In the rows, 128 means zero.
Each path is a new rotation, seen through one point. The rows after it are directions, each followed by how far the rotation turns it, in deg/step (0 if it stays put).
Each turn is a multiple of 5 degrees from 10 to 175, or 0.
Rotation 1:
[127 138 127 125 130 127 129 137 120 145 116 140 129 138 138 120]
[121 138 124 122 127 126 129 121 128 144 135 136 122 147 127 118]
[129 136 121 112 132 128 136 124 133 137 127 136 110 129 138 120]
[123 124 117 128 134 128 131 111 128 139 116 128 118 137 139 121]
[109 136 129 127 135 136 130 119 128 141 118 127 113 128 127 131]
[130 134 131 124 132 131 125 127 140 147 110 122 120 130 125 121]
[119 122 138 123 134 132 133 119 140 140 129 117 123 135 122 114]
[123 119 141 117 137 134 140 134 127 138 118 124 121 123 136 117]
[124 116 136 129 133 132 132 130 117 147 118 126 131 141 131 122]
[122 130 137 119 132 135 136 136 122 150 135 133 123 136 122 132]
[142 124 125 115 134 128 135 131 133 149 129 135 126 138 134 126]
[122 119 123 120 142 132 138 115 130 139 138 134 126 139 137 131]
[123 131 125 120 144 137 132 127 129 138 117 140 124 127 141 137]
[123 133 126 129 139 135 121 118 137 142 116 136 134 144 128 129]
[118 138 135 115 137 138 131 123 144 132 126 137 124 134 122 123]
[129 123 131 118 134 132 136 123 139 129 110 135 129 135 133 112]
[109 122 134 126 129 133 142 120 124 131 118 133 129 139 126 118]
[121 135 131 122 124 131 142 137 124 143 110 137 124 130 125 125]
[127 130 123 127 123 121 141 126 133 150 125 128 130 143 121 119]
[119 132 125 119 133 123 149 129 134 142 136 129 120 127 133 122]
Directions:
[136 128 126 126 128 127 127 133 129 129 120 129 128 125 132 127]  145
[127 127 129 127 126 132 127 123 131 124 121 127 124 127 122 127]  35
[133 132 129 125 126 127 126 129 135 131 132 128 128 130 122 126]  85
Rotation 2:
[130 114 126 122 129 120 130 121 119 135 122 127 116 130 113 126]
[133 112 126 126 127 121 132 113 122 132 125 130 117 133 119 128]
[136 115 124 124 125 121 138 114 122 130 125 129 119 137 126 134]
[135 119 122 120 124 117 139 121 117 129 123 123 121 136 127 137]
[131 118 125 119 124 116 135 124 114 130 121 117 122 130 122 134]
[129 115 130 123 123 118 130 118 117 131 123 114 122 127 119 128]
[132 116 132 126 122 122 131 110 123 132 126 115 122 130 122 128]
[136 122 131 123 122 124 135 111 125 133 128 116 121 137 126 133]
[137 128 129 118 124 123 137 119 123 134 126 114 120 138 126 135]
[134 129 129 116 126 120 134 125 121 137 124 113 119 134 118 132]
[132 123 131 119 128 122 129 122 123 138 124 116 117 131 112 126]
[134 120 131 123 129 125 130 115 127 138 126 123 115 134 114 125]
[137 122 128 122 128 125 134 114 128 136 126 128 114 139 119 130]
[137 124 124 118 129 122 138 121 123 136 124 128 115 140 122 135]
[133 122 123 117 130 118 135 128 118 134 121 127 116 135 118 133]
[130 116 125 121 129 117 131 124 116 134 121 126 117 130 115 128]
[131 111 127 126 127 120 131 115 120 132 124 127 118 130 117 127]
[135 113 126 126 124 121 136 111 122 129 126 127 119 135 125 132]
[135 119 124 121 123 119 139 117 119 129 124 122 121 136 129 137]
[132 120 125 118 123 117 136 123 115 130 122 116 123 132 126 135]
Directions:
[125 125 132 128 126 129 129 132 131 130 133 131 135 129 126 132]  0
[129 128 126 127 133 129 128 131 130 131 127 137 123 130 123 127]  25
[132 132 126 126 127 129 133 127 130 127 129 130 128 134 135 133]  70
Rotation 3:
[116 115 125 129 132 130 118 131 137 120 116 121 129 133 138 118]
[116 125 135 126 133 137 108 138 125 121 126 120 128 134 132 123]
[129 119 132 119 130 131 113 142 132 122 120 124 135 124 127 115]
[117 114 128 127 131 133 120 134 139 125 119 122 132 126 140 117]
[116 123 135 129 133 133 111 134 129 119 125 113 127 134 133 123]
[128 121 129 120 131 131 110 140 128 117 118 127 133 131 126 117]
[118 115 129 125 130 138 117 138 136 128 121 128 134 124 138 117]
[119 121 136 128 134 131 116 135 134 122 126 109 128 127 134 121]
[124 121 127 123 132 128 112 135 130 115 115 123 130 136 128 118]
[117 118 130 124 130 140 112 139 130 127 123 131 134 128 136 118]
[123 120 138 125 132 132 116 139 135 125 127 113 132 121 132 119]
[122 118 126 125 133 125 117 133 135 115 114 118 129 134 131 117]
[114 121 129 127 130 139 110 137 127 123 122 128 130 134 135 121]
[126 121 138 121 131 134 112 143 132 124 126 119 135 122 129 118]
[123 114 127 125 132 127 120 134 139 120 115 119 132 128 134 115]
[113 121 130 129 133 136 112 133 129 121 122 120 128 136 137 122]
[126 124 136 120 131 134 109 142 127 121 124 122 133 127 126 119]
[124 114 128 123 130 131 119 137 139 124 117 126 135 124 135 114]
[113 120 132 131 133 134 115 133 134 123 124 114 128 131 139 122]
[125 125 134 122 132 130 109 139 126 116 121 119 130 134 126 120]
Directions:
[132 127 123 132 133 126 121 125 130 131 133 129 127 127 127 126]  0
[131 127 130 125 126 132 127 133 128 133 130 134 132 122 127 126]  100
[134 126 124 125 128 123 130 128 130 124 122 130 129 129 125 125]  125
Rotation 4:
[135 138 118 114 126 130 133 125 116 127 134 129 122 135 143 132]
[122 132 128 125 122 116 132 124 117 111 122 125 118 136 138 127]
[130 129 131 128 128 132 143 129 116 127 132 118 122 135 147 135]
[117 126 121 134 137 124 135 136 119 114 131 121 115 137 132 128]
[135 125 127 139 120 128 137 134 128 126 141 114 115 133 133 135]
[117 125 128 137 135 120 122 134 120 123 147 124 122 130 130 137]
[137 134 123 123 122 127 127 140 127 125 146 124 114 126 125 140]
[124 128 126 131 120 114 114 125 119 124 138 135 118 125 133 140]
[133 135 135 113 124 128 126 134 121 124 132 127 121 123 135 148]
[126 128 116 124 129 124 121 125 117 122 121 137 113 129 139 140]
[135 128 134 124 124 124 130 125 126 116 117 116 119 131 137 145]
[127 125 119 133 143 131 126 122 117 125 125 121 123 136 142 141]
[136 132 122 129 133 127 128 130 128 111 127 110 118 138 125 134]
[134 128 121 139 129 126 121 117 121 128 142 115 125 137 137 133]
[128 138 130 121 133 126 122 130 121 113 145 115 126 133 125 130]
[133 135 115 125 119 128 125 122 119 126 146 127 117 131 136 125]
[121 134 138 118 119 117 127 125 120 113 139 124 122 128 136 130]
[126 131 123 116 126 132 138 129 118 128 138 132 118 129 147 134]
[119 126 126 124 123 116 137 132 125 111 125 129 113 132 136 133]
[130 123 129 132 126 126 142 131 124 131 132 122 121 135 145 144]
Directions:
[129 125 130 131 128 128 124 133 129 131 125 131 125 124 125 136]  25
[128 134 126 129 129 124 126 131 129 126 130 124 124 127 136 130]  0
[131 135 129 126 124 125 123 129 122 131 131 131 131 128 125 127]  45
